Each row has a hidden score. How much does it go up from the first row of each pair to the second? 10 means little or no change, 20 a big rise and 0 a big fall. The score is a weighted sum of the row's numbers plus the product of two more (or one squared), each taken from its middle value.
[ 0.69  0.94  0.25  0.53  0.54  0.02 -0.18 -0.02 -0.86 -0.98]
[ 0.79  1.55  0.59 -0.37  0.38 -0.56  0.77  0.11  0.18 -2.05] -> 8
[-0.43 -1.23 -0.1   0.63  0.55  1.17  0.24 -0.08 -0.77  1.  ]
[ 0.18  0.68 -0.34  1.16  0.64 -0.31 -1.24 -0.29 -1.37 -0.34] -> 12
[ 0.91 -0.21  0.4   1.4   1.02  2.17 -1.22 -0.05 -1.88  0.15]
[ 0.01  0.2   0.54 -0.66  0.05  0.22  0.97  0.78  0.46 -1.41] -> 6
[-1.21 -0.83  0.4  -0.86 -1.32  0.04  0.05 -0.07  0.84  1.7 ]
[ 0.03 -0.89  0.48  1.2   0.51  1.28 -0.97 -0.4  -2.01 -0.23] -> 11
[ 0.41  2.    0.66 -1.56 -0.66 -1.65  0.93  0.2   1.55 -2.16]
[-0.39 -0.05  0.08 -1.93 -1.94 -1.85 -0.81 -0.18  1.9   1.11] -> 10
[ 1.84  1.21 -1.25  0.9   0.94  0.45 -0.28 -0.4  -0.16  0.4 ]
[-0.69 -0.35 -0.03 -1.07 -1.2  -0.45  0.14 -0.14  1.21  1.3 ] -> 5
[ 0.41  0.64  0.64 -1.71 -1.3  -0.95  0.    0.12  1.54 -0.5 ]
[ 0.   -0.61 -0.05 -0.08  0.28  0.6   0.02  0.03  0.05  0.58] -> 12
[ 0.61  0.58  0.15 -0.88 -0.71 -0.54  0.   -0.21  0.9  -0.03]
[-0.25 -0.13 -1.56  1.2   1.92  0.51  0.49 -0.24 -0.95 -1.42] -> 15
[ 0.94  1.07  0.24 -0.69 -0.58 -0.75 -0.14  0.13  0.73 -0.43]
[ 1.67  1.89  0.7  -0.64 -0.24 -0.8  -1.19 -0.13  0.38 -0.71] -> 8
[-0.72 -1.18  0.21  0.01  0.07  0.88  0.42 -0.11 -0.33  0.98]
[ 0.52  0.21  0.02 -0.5  -0.36 -0.28  0.1   0.06  0.57 -0.02] -> 9
[ 0.55  0.22 -0.22 -0.39 -0.15 -0.15  0.15 -0.2   0.51  0.09]
[-1.04 -1.25 -1.2   1.3   0.68 -0.25 -1.76 -0.5  -0.86  0.45] -> 15
[-0.3  -0.44  0.31 -1.16 -0.79 -0.33 -0.44 -0.08  0.84  0.55]
[-1.45 -1.79  0.13  0.33  0.05  0.99 -0.24  0.04 -0.71  1.25] -> 13
[-0.64 -1.15 -0.94  0.58  0.67  0.37  0.12 -0.16 -0.66 -0.37]
[-0.04 -0.05 -0.13  1.15  0.32  0.48 -1.23  0.1  -1.44  0.35] -> 13
[-1.4  -0.6   0.54 -0.56 -1.7  -0.05  1.33 -0.15  0.86  1.9 ]
[-1.53 -2.43  0.73  1.58  0.5   1.91 -0.45  0.28 -2.06  1.11] -> 13
[ 0.49  0.59 -0.04  1.03  0.42  0.25 -1.37 -0.64 -1.41 -0.64]
[-0.53 -0.86 -0.6   0.81  0.6   0.48 -0.26 -0.13 -0.72  0.13] -> 7
[ 1.44  1.21 -0.84  0.33  0.5  -0.2  -0.49 -0.32  0.18  0.1 ]
[-2.45 -1.99  1.35 -0.11 -1.79  0.18  0.74 -0.51 -0.09  1.66] -> 19
[-0.07  0.43 -0.48  1.54  1.01 -0.28 -0.32 -0.39 -1.33 -0.87]
[-0.25 -0.65  0.03 -0.03  0.18  0.62  0.38 -0.07 -0.02  0.73] -> 10
[-0.72  0.15  0.84 -2.66 -2.83 -2.31 -1.25 -0.02  2.35  0.27]
[ 0.64 -0.09 -0.61  0.7   0.81  0.81  0.14 -0.36 -0.4   0.46] -> 11
[ 0.38  0.27 -0.03  0.65  0.29 -0.13 -0.05  0.13 -0.75 -0.31]
[-1.13 -0.42 -0.28 -0.82 -1.5  -1.42  0.06 -0.35  1.32  1.67] -> 11
[-0.25 -0.61 -0.65  0.79  0.5   0.28  0.01 -0.14 -0.63  0.05]
[-1.6  -1.49  1.1  -1.1  -1.83 -0.23 -0.78 -0.23  0.87  1.64] -> 16
[ 0.3  -0.01  0.24 -0.74 -0.45 -0.23 -0.04  0.04  0.65  0.14]
[ 0.63  1.07  1.05 -0.65 -0.1  -0.32  1.    0.63  0.49 -1.74] -> 10
[ 0.26  0.27 -0.06 -1.02 -0.73 -0.59 -0.12 -0.03  1.12  0.2 ]
[-0.1  -0.5  -0.53  0.75  0.56  0.34  0.02 -0.01 -0.66 -0.05] -> 12
[-0.29 -0.55 -0.75  0.79  0.93  0.34  0.58 -0.15 -0.61 -0.65]
[ 1.23  2.    0.88 -1.2  -0.93 -1.56 -0.66 -0.14  1.01 -0.99] -> 5
[ 0.67  1.3   0.16 -2.17 -2.28 -2.1  -0.72 -0.36  2.3   0.01]
[ 1.23  0.93 -0.08  0.36  0.27 -0.11 -0.63  0.04 -0.2   0.  ] -> 11
[-2.29 -2.54  0.55  0.85  0.    1.22  0.4  -0.14 -1.34  1.47]
[-1.37 -0.7   0.47 -1.74 -2.5  -1.81 -0.81 -0.17  1.92  1.59] -> 6
[ 0.12 -0.09 -0.33  0.73  0.65  0.02  0.45 -0.09 -0.73 -0.65]
[ 0.97  0.15 -0.43  1.08  1.    1.23 -0.28 -0.06 -0.77  0.45] -> 11
[-0.43 -0.63  0.32 -0.91 -0.64 -0.03 -0.46 -0.01  0.71  0.95]
[ 0.02  0.02 -0.39  0.94  0.61 -0.07  0.26 -0.07 -0.85 -0.65] -> 10
[ 0.56  0.02 -0.32  0.27  0.4   0.31 -0.18 -0.12 -0.14  0.22]
[ 3.12  2.62  0.52 -0.67  0.32 -0.38 -2.67 -0.78  0.67 -1.15] -> 7
[-0.98 -1.3   0.23 -0.02  0.16  0.92  0.08  0.02 -0.33  0.88]
[ 0.12  1.08  0.59 -2.75 -2.94 -2.38 -0.66 -0.17  2.75 -0.1 ] -> 6
[ 0.68  0.08  0.18  1.28  0.77  1.21 -1.06  0.12 -1.46  0.42]
[-0.24 -0.29 -0.97  0.99  1.24  0.37  0.34 -0.31 -0.81 -0.85] -> 9
[ 0.16  0.   -0.38  0.6   0.52  0.04  0.27 -0.05 -0.72 -0.42]
[-0.51 -0.46 -1.22  1.31  1.32  0.26  0.07 -0.53 -1.04 -0.79] -> 11
[ 0.67  0.59  0.02  0.61  0.32 -0.06 -0.29  0.15 -0.7  -0.31]
[ 0.52  0.97 -1.2   0.94  1.95  0.01  1.13  0.15 -0.99 -2.32] -> 13
[ 0.    1.34 -0.75 -0.71 -0.36 -1.33  1.73  0.44  1.56 -0.81]
[-2.1  -2.37  0.18  0.79 -0.19  0.99 -0.21 -0.1  -1.28  1.14] -> 13
[-0.54 -0.71 -0.88  1.28  0.87  0.39 -0.63 -0.22 -0.99  0.05]
[-1.62 -1.88  0.11  0.23 -0.3   0.49 -0.51  0.14 -0.51  0.77] -> 10
[-0.67  0.06 -0.46 -0.15 -0.55 -0.5   1.19  0.04  1.1   0.78]
[-0.13 -0.15 -1.84  1.07  2.16  0.66  0.58  0.03 -0.76 -1.52] -> 12
[ 0.75  2.72  0.68 -0.92 -0.1  -1.44  0.44 -0.16  0.76 -2.47]
[ 1.01  0.75 -0.01  0.28  0.14 -0.19 -0.48  0.1  -0.22 -0.02] -> 14
[-0.88 -1.35  0.22 -0.11  0.02  0.73 -0.11  0.16 -0.28  1.  ]
[ 0.    0.01  0.1  -1.31 -1.   -0.55 -0.13 -0.09  1.17  0.31] -> 7
[-0.07  0.41  0.47 -0.6   0.04  0.15  1.09  1.01  0.68 -1.66]
[-1.6  -1.74 -0.9   0.75  0.15  0.05 -0.77 -0.28 -0.62  0.09] -> 12
[-0.48 -0.02 -1.65  1.72  2.26  0.22  0.1  -0.67 -1.25 -1.35]
[-0.87 -0.8   0.28 -0.99 -0.11  0.1   0.68  0.76  0.71 -1.08] -> 11
[ 0.17 -0.21  0.19  1.1   0.28  0.89 -1.   -0.33 -1.71 -0.11]
[-0.88 -1.54 -0.19  1.15  0.61  1.33 -0.49  0.12 -1.27  1.14] -> 6
[-0.03  0.31  0.18 -0.48  0.43  0.41  1.11  1.02  0.47 -1.81]
[ 0.13  0.41 -0.22  1.18  0.47 -0.04 -1.   -0.25 -1.45 -0.16] -> 11
[-0.21  0.08  0.32 -1.7  -1.49 -0.95 -0.42  0.01  1.68  0.28]
[-1.25 -1.36  0.63 -0.13 -0.43  0.72  0.71 -0.11 -0.33  1.17] -> 12
[ 0.48  0.44  0.07  0.24  0.19 -0.16  0.13  0.16 -0.5  -0.36]
[-1.08 -1.18  0.49 -0.78 -0.69  0.36 -0.37 -0.01  0.27  1.14] -> 11
[-1.14 -1.37  0.34 -0.74 -0.62  0.01 -0.38  0.33  0.15  0.39]
[ 1.42  1.11 -1.02  0.34  0.49  0.   -0.18 -0.51  0.18  0.28] -> 11
[ 0.68  0.69  0.63 -0.16  0.   -0.21  0.54  0.32 -0.16 -0.78]
[ 0.09  0.05  0.72 -0.95 -0.36 -0.19  0.47  0.45  0.65 -0.66] -> 12
[ 0.55  0.06 -0.4   0.56  0.5   0.48 -0.23 -0.14 -0.29  0.3 ]
[ 2.01  2.38  0.93 -1.1  -0.52 -1.39 -1.65 -0.57  0.92 -1.17] -> 5
[-0.17 -0.33 -0.03 -0.37 -0.13  0.28  0.34 -0.09  0.45  0.66]
[-0.1  -1.02  0.45  1.15  0.6   1.11 -0.91 -0.37 -2.09 -0.46] -> 12
[-0.58 -0.81 -0.73  1.07  0.69  0.48 -0.39 -0.08 -0.96  0.22]
[ 0.25  0.45 -0.05  0.66  0.54 -0.18  0.6   0.03 -0.76 -1.05] -> 7
[ 0.46  0.95  0.14  0.02  0.87  0.21  1.59  0.79  0.12 -2.41]
[-1.46 -1.83 -0.45  0.85 -0.05  0.53 -1.22 -0.22 -1.05  0.96] -> 13
[-1.3   0.23  1.2  -2.93 -3.81 -3.34 -1.13  0.03  2.81  0.06]
[-0.47 -0.4  -1.82  0.94  2.03  0.48  0.13 -0.19 -0.74 -1.5 ] -> 15
[-0.13 -0.36 -0.02 -0.08  0.55  0.46  1.05  0.57 -0.13 -0.94]
[ 0.79  0.47 -0.03  0.75  0.55  0.55 -0.54  0.24 -0.9   0.16] -> 12
[ 0.24 -0.27 -0.3   0.36  0.36  0.85  0.84 -0.28 -0.1   0.52]
[ 0.    0.34  0.79 -1.43 -1.04 -0.66  0.35  0.3   1.19 -0.67] -> 10
[-1.1  -0.65  0.24 -0.63 -1.17  0.1   0.51 -0.02  0.85  1.65]
[-1.02 -0.41  0.05 -0.95 -1.34 -0.7   0.25 -0.03  1.26  1.57] -> 10
[-0.86 -1.49  0.19  0.71  0.45  1.3   0.85 -0.2  -0.94  1.18]
[-0.55 -1.3  -0.09  0.76  0.63  1.33  0.56 -0.16 -0.91  1.12] -> 9
[ 1.1   0.85  0.14  0.35  0.35  0.11 -0.73  0.14 -0.57 -0.23]
[ 2.65  1.43  0.3  -0.14  0.58  0.55 -1.79 -0.23  0.11 -0.4 ] -> 9
[ 1.21  1.68  0.67 -1.36 -1.1  -1.66 -0.29 -0.21  1.22 -0.85]
[ 0.61  0.39 -0.02  1.01  0.48  0.23 -0.58  0.16 -1.13 -0.07] -> 16
[-1.19 -1.9  -0.08  2.25  1.78  2.68  1.2   0.39 -2.3   0.79]
[ 0.69  0.01 -0.85  1.22  0.86  1.54  1.19 -0.44 -0.59  1.03] -> 7
[ 0.57  1.47  0.52 -0.6   0.36 -0.25  1.21  0.67  0.58 -2.34]
[-0.26  0.08 -0.63  1.48  1.05 -0.12 -0.26 -0.33 -1.22 -0.64] -> 11
[ 0.55 -0.62  0.11  1.7   1.63  2.71  0.59  0.43 -2.08  0.24]
[ 0.74  1.17 -1.03  0.41  1.97  0.66  1.23  1.08 -0.08 -2.7 ] -> 13
